One turn moves every row onto another: examples first, then more rows asked:
Q_579: [  7.8  -7.6  20.3  20.8 -22.1  14.2   8.2   6.5  -0.4  20.3 -25.6 -14.5
  14.9  30.9  28.1  -4.2   1.3   5.4 -13.7  30.6 -31.7 -34.8  32.6  23.1
  -4.9 -16.3   4.3  13.4 -11.1   0.3 -20.8 -25.9  13.3  22.2 -10.9  28.8
  -3.4   6.0  14.1  -3.6  18.6  -3.1  19.2   3.3]
Q_106: [ 27.8 -19.1   7.2  13.0 -27.3  16.0   6.9   0.6 -12.6  27.6 -29.7 -10.7
   5.2  22.3  30.5   4.5   9.2 -12.2 -24.2   2.6  -6.2 -27.4  43.1  23.5
 -11.6 -12.7  10.2  17.3  -6.3   3.6 -11.4 -19.8  11.2  -1.1   0.3   8.3
 -11.6  -3.4   1.7 -18.2  30.4   2.0  19.2 -16.2]
Q_141: [ 15.3   7.5  14.3  39.6 -25.8  -4.2  21.4   8.7  -0.9  12.3 -22.4 -19.4
  23.4  30.1  25.1   2.8  16.2  -3.6 -15.3  25.1 -35.5 -25.1  17.6   9.5
 -15.8  -5.7  14.5  10.5   5.1   8.4 -10.7  -9.5  25.7  19.7   6.4  10.1
  11.6   7.2  16.9  -0.3  15.1  -2.2  13.7   1.0]
Q_962: [ -3.2  -2.4   1.7  -1.9 -24.4   7.6  18.0  18.4 -26.2  13.8  -5.8 -21.2
   8.6  29.6  29.3  19.9  -2.0  -6.2 -19.9  25.4 -34.1 -16.5   7.1  17.4
 -13.3 -14.3   9.1   1.7  -3.9   9.0  -0.3 -32.1  29.0  23.8   3.5  -6.5
  -2.5 -16.0  29.0 -12.4  32.7 -22.0  14.0   0.8]
Q_970: [ -3.9 -39.6 -26.9   3.0 -21.1  -3.7   9.5  32.3   3.7  15.3 -41.9 -19.1
  -5.1  26.3  35.5 -13.0 -13.4 -10.7  -6.7  30.5 -15.1  -3.9  22.1 -15.2
  -1.8  -3.8  23.6  -4.2   2.3  -7.8  -4.1 -16.5  14.9  11.7  -1.5  10.2
   6.5 -16.8   4.4  -5.7   5.0 -17.6   3.8 -14.3]
Q_313: [ 13.4   1.9  14.3  24.1 -28.1  -5.5  -4.4  12.3 -10.3  12.0 -40.2 -12.0
  10.2  14.9  23.9  12.6  15.2  -8.2 -19.1   1.4  -6.9  -5.6  28.0  23.0
 -14.1  -1.9   4.5   9.8  -1.5  20.4  -6.5  -8.3  16.9   8.0  10.4  17.1
   2.9   7.3  -4.3  -5.3  34.5  -9.9   8.0 -11.8]
Q_377: [  3.4  -0.6   6.1  25.3 -16.4  11.6  10.0  14.4 -20.3  17.4 -22.1 -23.8
  12.8  32.4  30.1  15.5   7.1 -15.5 -20.1  12.1 -28.0 -10.8  15.0  -0.2
 -19.4   1.9   9.8   6.0  -7.3   6.0  11.5 -33.1  39.4  22.5   1.2 -12.9
  -7.7 -10.1  22.4  -9.4  20.9 -33.1  18.6 -10.0]
Q_246: [  2.3 -10.5  -6.6 -10.8  -4.7   6.4  -4.8  26.6   1.2  30.7 -12.4 -13.9
  -6.2  15.6  27.2 -18.2 -19.1  -8.7  -6.5  25.9 -14.6 -34.1  20.4  -2.3
 -12.8 -19.8   6.2  17.2  -0.9  -7.1   8.3 -26.6  23.1   6.9   2.7  -1.4
  11.3  14.6  16.7 -13.9   0.8 -10.6  -8.6 -13.4]
Q_485: [ -1.2  -9.4 -13.5 -13.8 -14.3  -5.3  15.6  30.6 -10.2  18.8 -31.8 -11.9
  -3.3  37.8  30.1 -17.3 -18.9  -3.6   3.4  18.8 -23.3  -9.6  19.5  -8.8
   3.7  -8.5   6.8  -4.6   4.2  -5.0  -8.2 -20.4   5.4   4.3  -1.5   6.6
  11.6  26.7  -6.3 -12.8  -6.9 -14.6   5.7   0.3]
Q_558: [ -4.0  -9.6   2.8   6.5 -29.1   9.1  -0.3  17.3  -3.2   5.2 -39.6 -18.7
  -6.7  25.8  20.8   7.7  -1.1   8.6 -26.6  19.9 -31.8 -27.1  33.3  21.0
  -2.6  -4.8  19.7  13.1 -16.2  24.0 -16.0 -24.8   7.9  29.6  11.7  31.1
   1.8   1.6   4.1   0.6  16.8 -20.5  18.0 -14.0]
Q_278: [ -5.0   0.8  -9.7   7.7  -8.7  11.8  18.1   5.8 -29.4  20.8  -8.7 -16.0
  17.6  25.1  28.3  22.9   2.2 -11.9 -11.4   9.3 -25.1 -19.3   3.8  25.5
 -12.5 -15.4   4.5   6.8 -15.9 -10.8 -11.4 -24.2  16.6   7.2  -6.3   8.4
  -9.4 -13.0  14.4  -9.5  38.5 -16.3  17.7  -5.9]
Q_90: [  3.5   3.6  10.2   6.9 -32.4 -10.0   5.9  11.4 -19.5  18.1 -29.9  -5.8
   7.0  30.6  15.5  -3.7  24.3  -8.3 -15.8   7.4 -30.9 -16.5  22.6  33.5
 -17.7  -7.9  16.8  -4.3 -13.8  15.4   1.7 -15.4   2.8  12.6   8.0   8.0
  -0.9   8.8 -16.2 -19.3   7.1  -3.6  -0.2 -24.9]
Q_468: [  3.9 -20.1 -31.7  -0.6 -20.4   1.4  33.5  30.3  -3.7  25.7 -17.7 -10.2
  -0.7  18.9  27.4 -10.9 -14.9  -1.8  -1.0  13.2 -14.7 -12.3  10.6  -3.8
  -1.5 -13.4  14.5  11.4  14.0   1.4  -8.8 -11.8  20.1  12.5  21.3   9.7
  18.1  -2.6  14.7 -17.9  -7.9 -20.4  -1.0  -7.5]
Q_621: [ -1.6 -13.6 -22.3  17.8  -6.7  -2.1 -22.4  27.5   7.0   8.2 -24.2 -17.2
  -3.5  18.6  24.0  -6.2 -19.5 -25.1 -16.7  16.9 -18.5 -19.3  13.3  -7.0
   2.4 -11.5  17.4  17.1   7.9  -7.9  14.5 -15.3  20.9   6.2  -9.8   6.7
   2.8   0.1   5.9 -13.9  15.1 -15.5  -6.6  -9.2]
Q_344: [  7.8  -8.2 -24.6  14.3  -1.0   7.8   1.6  19.6   3.3  28.7 -12.7 -15.8
  -1.5  15.0  26.3 -15.2 -17.0 -15.7 -10.4   9.4  -9.1 -34.7  10.4  -9.6
  -8.2 -15.0  15.3  27.5  -3.7 -15.6  11.1 -17.7  28.2   1.3   4.5   4.4
   9.0   5.7  15.3  -7.6   3.4 -10.2  -1.6 -18.7]
Q_788: [  1.9 -23.8 -24.5  -0.2 -18.2 -10.3   8.4  30.2 -10.9  16.5 -36.7 -20.0
  -2.1  36.1  28.6 -13.1 -10.3 -27.4  -6.3  11.2  -5.8   1.1  14.3  -5.7
  -1.1  -2.2   9.6  -9.4  -2.7 -10.7   0.0  -5.8  10.8  -3.8   3.3   6.0
  -8.9   7.4 -11.3 -16.1  -1.5 -18.5  -2.8 -11.9]
Q_144: [ 12.4  -6.4 -13.1  -6.2  -5.7  -0.5 -10.8  25.5   2.1  19.2 -10.7 -15.0
   3.6  23.9  26.5 -17.3 -16.1 -21.7  -6.8  16.7 -15.7 -23.9   7.5   0.9
  -3.2 -26.1   1.5   8.3  -0.7 -12.4  11.6 -22.7  12.4  -1.5 -11.4   3.1
   2.1  17.0   3.6 -16.3   8.7  -1.0  -3.8  -8.5]
Q_107: [-18.2 -25.6 -24.0   8.8 -17.4 -11.5  -5.2  30.6  -7.9  24.6 -33.5  -1.1
  -1.8  19.4  28.4 -11.8 -12.5   5.9   0.4  10.8 -21.6  -0.3  20.9 -10.3
  10.5 -10.2  14.5   7.8   7.5   3.3  -3.4 -21.2  17.6   6.1   0.5  12.0
  12.1  -5.7  -8.1  -6.8  19.4 -20.9  -0.8  -0.5]
Q_657: [ -3.4   2.2   0.8  20.1   3.3  20.9  26.8   1.1 -23.2  24.3 -25.6 -15.8
  15.2  25.6  31.6  19.0   3.3 -11.2  -6.8  20.1 -29.7 -26.2  22.4  14.9
 -27.4   1.0  12.2   8.4 -10.0 -19.2  -8.9 -25.2  14.8  17.6 -11.9   3.6
   2.3  -7.1  19.2 -13.0  16.2 -21.7  18.2 -14.8]
Q_138: [  1.2  10.7  21.3  30.6 -23.0  -9.8   6.2   8.1 -14.0  19.4 -26.8 -13.7
  22.3  33.7  17.3  -5.6  22.7 -10.1 -10.5  17.9 -32.5 -20.3  19.6  26.7
 -18.0  -4.5   5.7   0.3 -10.6   2.1  -6.5 -10.0  17.4  11.6  -0.6   9.7
  -5.5  18.8  -4.5  -9.6   9.6  -5.4   0.2  -6.5]
Q_698: [ -1.3  -5.4 -16.1  10.1   0.3   8.3  14.2   4.6 -22.1   3.8 -18.0 -34.6
  11.2  25.2  29.4   9.1   4.4   1.2 -18.4  33.2 -28.5 -13.3  18.9  11.6
 -18.4 -11.0  -3.4  -8.4 -25.4   1.8 -11.8 -27.0  16.8  35.7  -5.8   2.9
  -2.5 -11.7   9.4  -1.4  21.6 -13.6  21.5 -14.5]
Q_942: [ 12.1 -11.2  -4.7  -2.4 -33.5  16.5  29.7  30.7 -25.0   8.8 -35.8   3.1
  13.6   1.1  26.9  -0.6  -4.7  11.3 -10.0  16.1 -12.2 -11.2  40.9 -10.1
  -5.2   4.0  16.9  -0.5  -1.6 -20.4 -26.1 -28.6   8.7   8.8   3.0  10.4
   8.9  -6.7   7.5 -12.1   8.1  -5.3   5.5 -15.7]
Q_734: [ -4.7 -14.7  -4.9  10.7 -29.1  10.7  -1.5  14.1 -11.3  10.3 -20.4 -22.4
   1.2  37.8  22.4  -5.2  -2.0   2.2 -31.8  25.3 -37.5 -31.8  31.5  22.5
  -7.2  -5.8  23.2  15.1 -28.1  19.5 -15.2 -16.1  23.1  23.2   2.0  27.9
 -17.4 -12.5  10.2  -5.4  22.1 -12.5   4.9  -5.3]
Q_279: [ -0.2 -21.0 -28.8  22.3 -17.0  -2.3  13.6  25.3  -3.0  22.9 -26.3 -12.7
   5.5  12.1  20.6  -2.1  -3.9  -8.6  -2.2   3.4  -7.0  -1.8  19.2 -11.3
  10.0  -7.8   8.5  11.5  21.9  -4.9  -9.7 -12.2  28.0  -2.9  10.3  -9.5
  11.5   2.7  -1.9 -14.6   7.2 -19.7   3.6  -5.5]
Q_301: [-11.3 -12.5 -21.0  13.1  -7.3  -7.8  -8.8  27.0   6.9  11.5 -17.6 -23.4
  -6.5   4.5  18.0  -1.9 -16.3 -10.9 -13.4  32.1 -14.5 -26.1  11.9  -2.6
  -0.4 -16.4  10.9  15.3  10.9  -7.7   2.0 -16.1  24.0  12.8   8.4  -0.1
  15.6   4.0  14.3  -3.5  11.5 -15.0  -9.3 -10.8]
Q_493: [ -2.1 -13.7 -19.5   1.1  -2.3  -1.5  -4.3  25.9  11.0  14.6 -22.7 -26.8
   0.5  23.8  20.2 -10.2  -9.2 -25.9  -8.8  29.5 -21.6 -30.4   5.0  -4.3
  -6.9 -15.5  13.1   3.2  -7.3 -22.2   4.7 -21.5  10.0   2.2  -4.2   2.0
   2.7  13.6   3.4  -4.2  -3.4  -8.8   1.3 -20.2]
Q_762: [ -9.8 -15.3 -19.1  -4.4   3.3  -4.6 -17.9  29.6   8.4  15.0 -25.5 -15.5
  -3.0  20.2  27.2  -9.9 -11.0 -22.5  -9.1  27.4 -31.5 -21.6  16.7  -6.2
 -19.5  -7.5  17.2   7.9  -1.8  -2.5   8.2 -15.2   8.1   6.2  -4.9   8.8
   5.4   4.1   3.7 -14.8   7.1 -15.2 -13.9 -11.8]
Q_320: [ 17.4 -23.3 -10.9  -7.4 -37.6   1.6  19.2  34.9 -21.8   3.8 -34.3  -4.1
   9.9  13.5  33.7 -11.5   0.0   3.9 -19.0  21.1 -21.8  -2.9  35.6 -20.3
  -9.5   0.3  12.0 -13.5 -11.7  -3.5 -13.1 -28.6   2.7  22.2  12.7  17.1
  -2.7 -16.5   3.1 -12.4   2.7 -10.4   6.1 -11.8]
Q_177: [ -1.1   3.3  -7.7  21.9   4.8   4.2   2.8   6.1 -22.6  17.7 -23.2 -18.1
  17.5  31.8  34.9   8.4  10.1  -4.9 -11.5   7.6 -36.5  -7.1  14.3  -0.2
 -26.4  -1.6  -0.9   3.6 -24.4  11.7   3.6 -27.4  19.9  26.7  -1.8  12.0
  -5.8  -7.7   5.9  -3.0  24.4 -28.6  20.4  -6.4]
Q_409: [ 15.4  -7.1  19.7  19.9 -31.9   4.7  22.1   6.1  -1.0  19.4 -36.0 -10.6
   5.0  29.4  25.2   0.4   8.7   0.8 -15.8  25.2 -30.0 -35.7  28.4  22.0
  -1.7 -19.0  13.6   5.6  -0.5  -1.4  -8.0 -31.5  -0.6  27.9   4.3  18.2
   9.3   8.8   7.4  -6.5   1.7  -3.6  28.7 -16.2]
Q_98: [  1.6  -5.1 -30.8   6.0   2.7  -8.7  -4.3  21.4  -0.1  20.4  -7.3 -12.3
   2.1   7.0  27.0 -10.1 -12.2 -11.7  -7.3  13.8 -15.7 -23.2   7.2  -2.9
 -14.5 -19.3   8.4  20.6   4.8  -0.3   4.5  -6.9  18.7   3.6   9.1   9.4
  16.6   2.3  10.5 -10.9  18.2  -5.6 -13.1  -7.3]
Q_227: [ 16.8  -4.6  -3.6  22.4 -29.6   4.6  18.2  10.6  -8.3   3.5 -20.0 -29.1
  14.4  43.4  21.0  -4.8  16.4 -19.0 -29.5  26.4 -38.1 -24.9  25.5  15.3
 -23.3   2.9  32.5   0.9 -10.9  11.1  -5.2  -2.1  26.9  14.6  -1.5  -0.6
  -8.9  -5.7   7.8 -16.4   7.3   1.4   1.1 -15.2]
Q_132: [  7.0 -14.3 -11.0   8.7 -39.3  -1.0   3.2  34.3 -24.0   8.1 -34.1   5.7
  16.3  13.8  26.4  -6.3   2.4   5.6 -14.8  -2.8 -23.2   0.4  25.2 -19.4
   8.6  -1.3   9.7  -4.1 -13.9  -7.3  -9.6 -34.6   7.4   7.8   7.6  20.3
  -9.4 -11.0 -10.4  -5.3  16.2 -15.5  12.9  -7.2]
Q_103: [  0.0  -4.7   1.5  -3.2 -34.8  -3.2  14.8   9.5 -29.2  29.8 -21.4  -5.3
  -8.7  30.1  24.8   0.4   5.0   4.3 -27.0   8.5 -28.4 -38.3  28.2  22.1
 -16.2  -8.9  29.7  15.0 -18.8  18.7  -7.6 -16.7  13.8   8.4  28.5  14.3
   0.0  -1.1   4.2  -4.0  24.5  -7.7   6.5 -14.6]
Q_105: [ 24.7 -13.9 -12.2  13.8 -32.5  17.1  10.4   9.9  -1.6  -2.8 -34.0 -26.1
   5.6  33.5  20.6   4.2  13.4 -15.4 -33.6  11.9 -26.6 -19.4  32.5  17.6
 -10.2  -0.3  33.1   5.3 -11.2  14.5  -7.5 -13.5  14.8  11.3  -5.6   4.3
  -5.5  -9.9  -3.9 -15.8  13.0   1.2  18.2 -31.3]
Q_307: [ 19.0 -10.3 -10.2   9.2 -35.5   2.1  22.9  28.3 -32.9   5.0 -36.7  -9.0
   8.7  16.6  21.6  -6.5   1.1  -8.4 -21.2   6.6  -6.8  -6.7  33.5 -14.7
  -1.1   6.9   7.4 -10.5 -13.1 -20.3 -12.0 -21.4   8.5  10.5  17.1   5.3
 -13.8   2.1  -5.8 -14.9  -8.7 -15.1   5.0 -17.9]
Q_950: [  9.5 -18.9 -12.3  -5.3 -16.6  18.1  18.4  28.7  -1.6  25.8 -33.9 -13.6
   3.6  23.7  30.3 -17.0 -16.0  -1.0   5.2  15.2  -1.5  -9.6  26.8  -7.7
   3.3  -7.4  11.6   5.2   1.7 -19.0 -10.2 -26.3  24.5  -5.1 -16.1  -1.8
  14.6  11.7   2.4  -8.5   0.8  -6.9  10.5 -17.2]
Q_654: [  7.8 -16.6  -6.7  12.9 -37.0   5.2  19.0  34.3 -14.2   7.2 -36.0  -4.5
  17.8   3.4  18.0   9.7  11.9  -1.6 -14.5   7.2 -21.4  -4.5  30.7 -21.8
   1.0   6.7  11.9  -3.8   5.4 -11.4 -21.5 -30.9  13.5   3.9  19.9  -3.0
  -1.5  -2.5   0.0  -9.0   5.5 -20.0  12.2  -9.4]
Q_354: [ 16.0   4.1  -8.6   1.6 -29.8   0.8  22.3  26.2 -36.8   5.8 -30.4   9.3
  11.9  18.6  27.6  -8.3  -8.3   8.6 -11.3   0.8 -24.9  -8.2  34.4 -13.3
   4.4   0.4   9.0  -2.0  -4.8 -11.6 -15.5 -23.6  -1.5  11.4   5.7  19.4
   2.9   9.0  -7.7 -17.5   2.7  -8.3   8.0  -1.9]
Q_393: [  8.3 -10.1 -12.0   6.0 -44.3  10.4  23.2  34.8 -31.3  12.1 -29.3   6.4
  12.4   8.1  21.4   1.5  -5.4  -3.7 -15.6  -4.8  -6.7  -8.5  21.9  -0.7
   4.3   1.8  19.3   5.0 -10.3 -22.0 -13.7 -23.0  13.4   2.1  13.2  22.1
  -8.7 -14.6   4.0 -16.3   9.7 -16.8   0.2 -16.7]
Q_674: [  3.6   3.9  -7.4  15.4 -15.3   8.8  10.4   4.9 -39.6   3.9 -15.3 -28.7
   5.5  34.5  24.4   5.7  -4.0 -10.6 -24.8  22.2 -17.6 -11.0  20.8  24.2
  -5.7 -10.4   1.4  -6.4 -17.4  -6.1   5.5 -24.8  26.3  29.9 -15.7  -9.6
 -13.2  -7.9   7.0 -19.3  19.0 -13.5   9.3 -16.0]
Q_264: [  1.5 -17.3 -23.5  -9.2 -21.3   9.2  15.9  30.7 -14.0  36.7 -21.2  -1.8
   1.3  21.1  29.2 -21.8 -17.7  -2.1   4.2  -2.4   1.9  -6.1  12.6   6.9
  -1.6 -12.4  10.9  12.6  -8.8  -7.2  -0.9 -16.4  24.5  -2.6   2.6  18.2
   6.0  -2.4   2.1 -16.1   4.3 -15.8  -6.9 -16.8]
Q_858: [ -2.0  12.2   7.4  13.6  -6.9   9.6  16.8   5.6 -39.6  16.9 -20.9  -9.4
   5.6  37.7  32.9   4.8  -6.8  -6.8 -13.9  19.3 -36.2 -17.6  27.0  18.4
 -20.4  -1.7  10.9   3.8  -7.0  -1.1  10.2 -26.3  16.9  32.8 -14.5   0.4
   0.6  -3.1  14.9 -27.5  11.2 -23.2   3.8  -7.0]
Q_528: [ 24.9   1.2   3.0  26.5 -38.6  -1.3  29.5   9.8  -5.9   7.1 -31.6 -19.9
   5.8  29.0  27.5   8.7   9.8  -7.1 -26.3  16.4 -21.9 -27.6  17.3   6.8
 -11.8  -3.8  34.5   9.6   4.4   8.5  -3.3 -11.1  22.0  15.7  17.2   5.7
  17.3  -2.4  15.2   4.3  18.7   0.8  23.2 -17.8]
Q_740: [  1.2   5.3   1.6  15.2 -34.0  -4.1  18.9  11.3 -24.6  23.5  -8.6 -13.9
   8.9  41.7  19.2  -7.0  11.1  -6.2 -25.0  12.9 -37.1 -34.1  14.8  22.8
 -20.6  -3.2  28.9  13.3 -19.1  14.7  -3.6  -5.4  31.5   9.8  20.1   8.8
  -9.1   0.2  10.2  -9.2  12.4  -8.0  -5.5  -7.9]
Q_247: [  3.3  -8.6  14.8  32.8 -19.9   8.1  -9.7   8.3  -3.9  17.6 -30.2 -19.8
  18.4  16.8  22.7   4.6  12.9  -1.1 -18.4  18.2 -14.8 -16.3  35.1  23.6
 -10.5  -5.4  -3.5  15.2 -11.4  10.1 -20.4 -13.9  27.3  11.3  -3.7  19.6
 -10.6   1.9   4.9  -1.9  35.7  -9.7   8.0  -1.2]
Q_120: [ 15.7 -19.9   1.1   9.3 -28.1  23.4   8.7   6.8 -12.5  22.9 -15.6 -22.7
  10.0  31.1  26.6  -4.0   5.6  -9.5 -29.8  18.7 -17.9 -32.7  39.1  24.8
 -18.8  -7.3  18.4  17.9 -20.5   6.1 -18.1 -13.2  31.5   2.6  -3.6   9.4
 -21.3 -11.7  14.7 -15.6  27.2   0.7   4.9 -11.2]
Q_922: [ 12.9  -9.6 -12.5  -2.3 -39.8   1.4  28.9  37.9 -22.0   5.7 -24.8   7.3
  14.0  12.2  26.7   4.8  -1.6  -0.5 -14.9   3.7 -31.4  -6.0  22.1 -13.7
  -3.2   0.4  17.3   0.7   6.5  -0.1 -14.8 -21.8   2.4  12.3  22.9  19.6
   2.4 -10.8   9.9 -22.4   5.1 -19.9   2.5   0.8]

Q_654 turns into Q_942
Q_674 turns into Q_377
Now these:
Q_107 turns into Q_264
Q_740 turns into Q_138
Q_106 turns into Q_105
Q_144 turns into Q_621

